In the rows, zero is written as 128.
Rotation paths and how fast each direction turns (degrees each step):
Each turn is a multiple of 5 degrees from 10 to 175, or 0.
Each row of a path follows its step; steps can be skipped.

step 0: [127 118 121 128 130 145 134 125 132 135 127 126 130 117 142 131 130 107
 125 126 134 137 140 126 131 129 117 108 120 144 132 125 130 133 134 137
 113 115 127 120 126 126 127 125 144 133 134 127 121 124 114 117]
step 2: [126 112 135 122 132 130 140 135 137 122 136 136 141 118 129 123 133 127
 133 129 122 125 139 122 129 140 116 116 126 144 109 135 120 127 124 129
 122 114 136 118 126 125 133 133 123 136 138 136 120 140 122 141]
step 3: [135 128 117 137 124 138 136 118 124 117 116 142 130 134 127 119 119 124
 124 135 123 131 122 137 134 134 116 126 113 133 136 124 118 123 140 133
 134 130 135 135 117 134 104 130 127 144 134 123 126 125 121 111]
step 4: [120 132 128 129 139 136 129 133 141 128 119 113 137 134 128 120 134 139
 110 124 120 121 123 122 119 142 131 127 125 149 116 135 134 144 128 122
 124 122 119 111 118 130 127 133 132 132 129 126 118 125 116 138]
step 5: [140 122 111 128 114 144 150 109 134 124 138 138 137 131 130 124 131 116
 132 116 133 133 129 140 131 131 125 123 134 130 122 136 127 141 127 127
 132 117 131 131 125 131 116 140 139 131 131 133 130 136 140 123]
step 7: [138 114 125 130 137 126 143 138 127 135 137 128 125 131 137 115 141 129
 120 121 139 140 129 143 145 130 119 131 123 146 117 118 137 136 139 130
 128 123 130 119 125 135 117 131 133 141 132 136 125 131 132 136]
step 8: [125 129 132 136 130 123 137 119 122 118 125 141 153 130 121 118 129 126
 133 138 115 123 132 122 125 134 126 123 119 135 117 131 110 136 121 124
 139 124 139 130 112 122 129 131 130 123 148 142 119 133 124 124]
step 9: [123 119 126 127 133 143 139 132 131 128 123 133 129 126 139 132 127 120
 124 125 119 134 131 133 121 145 126 125 116 146 134 130 135 118 134 132
 115 121 126 124 129 141 107 126 127 153 133 118 121 128 117 123]
step 10: [132 141 121 133 123 136 128 116 138 127 118 128 135 138 126 101 125 134
 115 123 132 123 120 132 126 133 133 129 116 138 121 134 129 148 141 126
 137 123 137 118 123 126 120 129 139 115 131 144 128 125 120 129]
step 11: [127 111 116 119 132 148 140 121 128 119 145 125 138 123 124 143 131 124
 126 126 131 132 129 127 114 126 119 114 136 138 121 137 129 137 116 122
 121 112 128 121 114 132 127 130 131 138 137 130 119 136 122 134]
[129 129 128 128 126 127 128 128 132 133 128 131 126 125 129 125 128 129
 130 129 129 128 128 131 130 129 125 126 123 126 124 131 127 129 131 126
 125 125 128 128 133 124 129 130 129 124 129 127 127 130 131 127] : 140
[127 123 130 127 130 126 127 128 125 126 129 128 125 128 126 127 130 132
 125 131 127 128 126 126 132 127 123 127 128 129 128 126 127 126 130 128
 130 130 129 132 130 125 129 132 125 132 130 132 126 130 129 129] : 70
[124 130 127 123 130 129 128 128 129 132 127 130 129 128 135 125 127 133
 128 128 130 133 123 127 128 130 128 129 128 127 129 124 127 130 127 128
 131 127 127 128 125 132 132 130 127 128 127 129 130 127 127 129] : 120
[127 126 125 126 127 134 126 125 126 130 132 126 128 126 131 127 125 130
 128 125 130 126 132 127 128 124 131 125 128 128 131 131 132 129 130 127
 131 130 126 127 127 125 131 130 131 129 127 130 125 127 131 128] : 65
[126 127 127 126 125 129 126 134 127 127 130 127 130 127 125 127 129 127
 130 129 125 128 126 128 124 128 128 129 127 126 124 126 130 127 127 124
 124 127 125 125 127 125 134 128 127 131 128 129 125 127 123 126] : 160
[125 123 127 128 129 131 132 127 127 126 123 130 125 126 128 130 128 129
 128 130 133 128 127 126 127 126 130 128 124 126 128 126 128 126 126 128
 126 132 127 129 128 130 128 129 131 126 132 123 126 128 126 123] : 125

step 0: [118 130 130 125 134 130 139 121 131 135 126 125 140 117 125 135 136 121
 136 127 118 109 127 122 119 128 124 130 136 124 128 136 131 118 109 123
 117 119 125 129 130 124 117 126 117 121 119 135 124 145 122 142]
step 2: [115 116 139 120 134 126 136 125 132 116 120 132 123 131 125 128 137 117
 132 129 125 115 130 120 117 118 121 127 119 136 127 139 119 124 140 129
 132 117 139 118 143 127 114 128 133 133 117 140 136 130 121 124]
step 4: [129 110 115 132 134 121 128 119 109 125 119 138 127 141 134 133 121 118
 132 123 131 108 125 124 134 130 129 123 131 123 122 126 122 129 129 137
 126 128 137 126 139 119 114 137 124 136 123 116 117 124 123 132]
step 5: [123 122 130 140 122 130 136 136 136 113 126 141 131 136 129 132 130 124
 127 135 121 104 134 132 124 127 130 118 137 134 132 128 124 126 141 126
 120 121 133 116 133 112 124 118 137 130 123 132 144 132 129 137]
step 6: [120 117 131 127 132 139 142 115 116 127 132 133 132 123 117 129 134 128
 125 129 130 107 129 132 139 136 126 135 142 122 135 128 128 128 126 119
 115 116 130 128 117 126 127 126 131 133 117 133 111 141 127 135]
step 7: [132 129 122 133 134 108 138 118 119 123 124 131 134 138 136 139 138 125
 123 121 126 108 124 134 126 121 116 123 126 126 132 121 110 130 126 131
 125 128 147 127 130 121 135 132 130 134 139 128 118 138 126 131]
step 8: [122 123 141 136 129 123 132 125 133 126 129 133 120 127 120 132 128 122
 126 135 117 118 140 126 128 121 118 121 116 134 138 134 116 123 124 124
 125 109 130 116 130 109 130 113 124 139 118 130 123 130 121 121]
step 9: [123 130 136 132 140 130 136 115 122 137 129 132 135 116 131 135 127 124
 130 114 127 107 133 119 136 120 133 123 138 116 140 141 124 133 117 123
 130 122 129 130 132 127 118 120 118 123 132 140 122 141 134 128]
step 10: [131 125 124 125 133 125 118 111 123 121 109 144 128 140 133 136 129 124
 136 122 127 123 133 123 118 131 110 119 126 117 139 126 120 130 123 134
 128 119 133 127 134 113 124 134 124 120 130 127 123 134 118 139]
step 11: [115 128 137 119 128 131 137 136 131 126 124 132 128 128 127 139 128 126
 131 134 121 105 148 125 128 123 111 131 121 120 128 135 129 122 139 128
 121 112 132 128 138 119 114 130 132 129 125 130 141 127 130 124]
[128 126 126 132 132 125 127 129 123 128 126 132 129 130 130 131 127 129
 126 129 130 131 127 125 127 128 130 132 130 125 131 129 126 130 124 127
 126 127 129 129 127 135 129 130 129 128 129 128 127 127 131 129] : 125
[127 128 126 125 125 126 127 127 129 130 126 127 132 126 128 126 125 127
 128 130 129 127 128 128 129 128 129 129 131 124 129 129 131 129 128 128
 133 132 130 129 126 126 126 128 128 129 129 129 118 131 132 128] : 125

step 0: [128 138 140 151 124 140 115 140 144 133 120 130 135 135 141 126 124 138
 123 120 135 128 117 125 134 118 123 130 138 120 122 111 131 125 127 132
 137 118 127 129 122 127 121 136 124 135 122 117 129 133 128 137]
step 2: [121 124 128 132 141 139 122 123 126 123 131 128 132 125 132 103 116 129
 120 126 128 129 115 124 121 144 122 134 125 131 135 118 137 113 117 132
 138 128 129 144 122 142 125 132 128 127 113 135 142 126 131 134]
step 3: [133 145 137 132 111 147 124 141 124 130 128 117 118 124 142 117 123 136
 125 121 121 137 127 129 135 122 115 125 136 120 118 126 137 119 122 132
 127 131 128 140 124 119 118 134 141 133 131 113 128 123 130 128]
step 4: [114 118 128 137 128 139 113 127 132 109 123 134 133 136 135 132 130 122
 131 128 130 122 131 128 131 132 116 143 149 123 123 125 119 124 125 125
 133 135 124 132 119 126 133 132 130 133 133 132 133 113 116 152]
step 6: [115 141 125 137 116 133 126 127 121 127 142 134 126 125 148 113 126 125
 125 113 117 136 111 131 131 136 116 137 141 116 131 134 134 118 120 138
 125 129 118 122 125 128 133 141 130 128 129 124 126 127 136 128]
step 7: [127 132 147 145 141 145 110 129 136 113 120 131 118 133 134 131 122 147
 122 132 138 133 123 129 129 134 122 138 129 132 124 123 131 125 123 130
 132 135 129 134 126 129 125 144 127 127 125 122 138 122 123 140]
step 8: [121 134 136 132 122 137 129 130 127 122 121 126 139 143 139  99 121 126
 127 124 113 119 134 132 135 114 113 118 131 126 126 125 117 117 129 123
 134 128 123 133 129 131 117 124 135 118 120 121 130 120 121 141]
step 9: [113 137 113 129 127 133 119 127 115 117 125 133 125 112 133 116 123 123
 115 118 130 141 118 117 122 138 124 137 147 125 131 122 128 123 122 136
 136 135 127 138 123 123 126 127 138 128 124 137 142 120 126 133]
step 10: [125 125 137 132 132 141 116 132 133 136 126 110 126 131 131 128 122 137
 120 125 125 138 126 138 135 137 104 137 127 109 121 133 145 117 133 125
 131 135 133 137 127 132 123 140 130 135 125 119 127 121 130 138]
step 11: [127 134 134 142 118 133 121 125 122 113 123 137 132 138 149 125 128 111
 130 113 133 116 127 130 139 120 115 130 136 123 117 129 120 124 116 127
 138 124 127 124 126 127 130 138 128 127 129 117 142 130 120 140]
[127 129 127 129 132 127 129 128 131 130 131 127 126 131 127 131 124 128
 128 132 127 129 127 130 126 130 126 128 127 129 127 129 126 131 125 124
 129 130 130 133 126 130 128 128 122 128 125 130 129 124 129 130] : 135
[130 129 127 128 130 127 128 129 129 124 132 132 131 123 127 125 127 130
 129 131 134 126 128 127 127 132 128 130 132 126 125 131 131 131 129 128
 125 129 129 128 127 131 127 126 128 129 126 129 129 130 123 130] : 145
[129 122 132 130 133 130 127 126 131 131 127 128 132 127 130 125 130 129
 125 127 130 129 128 126 127 126 128 127 124 128 127 123 133 129 131 126
 127 132 132 128 128 130 129 127 128 128 127 128 126 126 128 127] : 140
[127 128 127 131 131 130 130 135 129 129 124 124 128 129 124 127 127 125
 128 128 130 127 130 130 131 131 128 128 126 130 130 129 130 126 126 132
 127 129 128 126 129 134 128 125 126 127 130 128 127 130 129 132] : 135
[129 131 130 132 131 129 128 127 128 127 129 134 126 127 125 123 127 133
 130 129 125 130 127 127 129 127 131 127 126 133 132 128 124 125 130 127
 128 130 128 126 129 130 126 130 127 127 126 127 126 129 131 128] : 60

step 0: [117 136 126 122 132 128 133 132 131 123 123 118 132 127 119 115 130 126
 140 134 121 139 144 129 135 128 117 114 127 141 118 113 121 118 132 124
 126 120 127 135 142 128 134 119 129 133 144 133 128 123 112 125]
step 1: [116 121 121 128 129 128 130 135 129 123 125 118 129 133 121 129 135 113
 121 127 126 138 136 129 137 129 126 117 126 136 122 145 132 117 136 127
 121 140 129 125 126 126 152 133 123 130 142 129 120 113 141 117]
step 2: [119 120 122 123 130 140 132 120 133 122 120 117 143 137 122 135 128 128
 132 133 122 131 138 126 111 127 129 129 133 136 119 111 134 117 137 114
 123 129 129 114 128 131 123 135 119 131 129 140 114 117 137 126]
step 3: [131 134 125 127 120 127 129 135 141 118 123 110 136 123 118 118 135 121
 123 135 120 131 131 128 130 128 114 122 117 116 124 120 124 121 134 122
 118 134 123 142 117 121 127 135 119 139 125 138 126 108 122 132]
step 5: [124 114 136 115 122 129 126 137 124 123 131 120 142 136 119 117 144 126
 130 143 125 127 133 127 129 135 129 133 133 130 115 125 129 132 127 117
 113 151 123 123 132 128 133 128 134 128 133 140 112 132 125 127]
step 6: [124 119 120 126 121 137 120 133 129 116 135 104 137 130 119 132 126 133
 115 136 119 120 130 144 118 121 123 131 129 129 142 128 130 117 123 132
 133 140 122 129 138 125 131 140 123 131 125 134 119 119 117 124]
step 7: [125 124 139 119 121 126 128 133 134 128 116 108 134 110 117 130 146 129
 133 115 116 128 117 137 126 126 131 133 133 116 127 117 130 121 119 119
 128 125 110 124 127 126 136 136 124 124 131 128 120 130 131 131]
step 8: [118 122 134 123 105 122 128 135 130 125 124 115 123 124 133 116 132 136
 121 133 119 126 140 147 141 136 118 127 125 138 124 114 136 136 128 123
 130 131 116 133 140 134 120 129 130 128 139 134 124 129 125 123]
step 9: [127 117 128 105 135 127 122 142 120 120 122 118 132 131 129 115 128 123
 127 117 126 129 137 138 132 124 127 124 142 134 135 127 128 120 121 130
 133 135 118 125 126 130 147 124 129 128 138 128 124 120 114 113]
step 10: [107 108 131 122 113 135 122 123 127 122 122 117 129 130 118 130 142 128
 121 123 128 129 129 132 133 122 137 132 133 142 139 126 132 123 131 126
 122 124 117 119 124 126 130 128 117 125 128 141 135 120 142 119]
[126 130 128 126 126 130 132 124 128 130 128 126 129 128 124 127 130 129
 130 132 128 130 130 129 132 130 124 131 127 130 130 128 123 133 126 127
 126 130 129 129 129 125 125 125 128 129 126 131 132 128 129 129] : 140
[125 128 125 128 128 130 130 130 127 129 131 135 128 129 124 131 133 129
 126 131 130 130 127 129 127 128 127 131 132 129 131 130 130 124 129 128
 127 129 128 125 128 131 131 127 130 128 128 130 127 125 125 128] : 85
[131 126 127 128 130 125 130 128 122 133 131 126 129 130 129 128 128 127
 129 126 126 126 127 131 127 131 124 126 128 132 127 128 129 133 134 127
 128 129 128 128 127 128 131 129 132 126 129 129 127 128 129 127] : 95
[124 129 130 129 130 129 129 126 129 133 128 127 126 124 127 128 131 126
 128 126 129 127 127 128 131 127 129 123 129 125 130 132 125 128 129 127
 131 128 128 124 129 129 131 131 124 128 123 128 127 129 131 124] : 125
[126 126 132 129 126 127 129 128 127 124 131 128 132 128 127 126 123 128
 128 126 132 131 128 124 132 129 126 126 129 132 126 131 130 126 127 131
 127 130 129 124 127 125 129 127 130 127 127 127 127 131 124 125] : 85
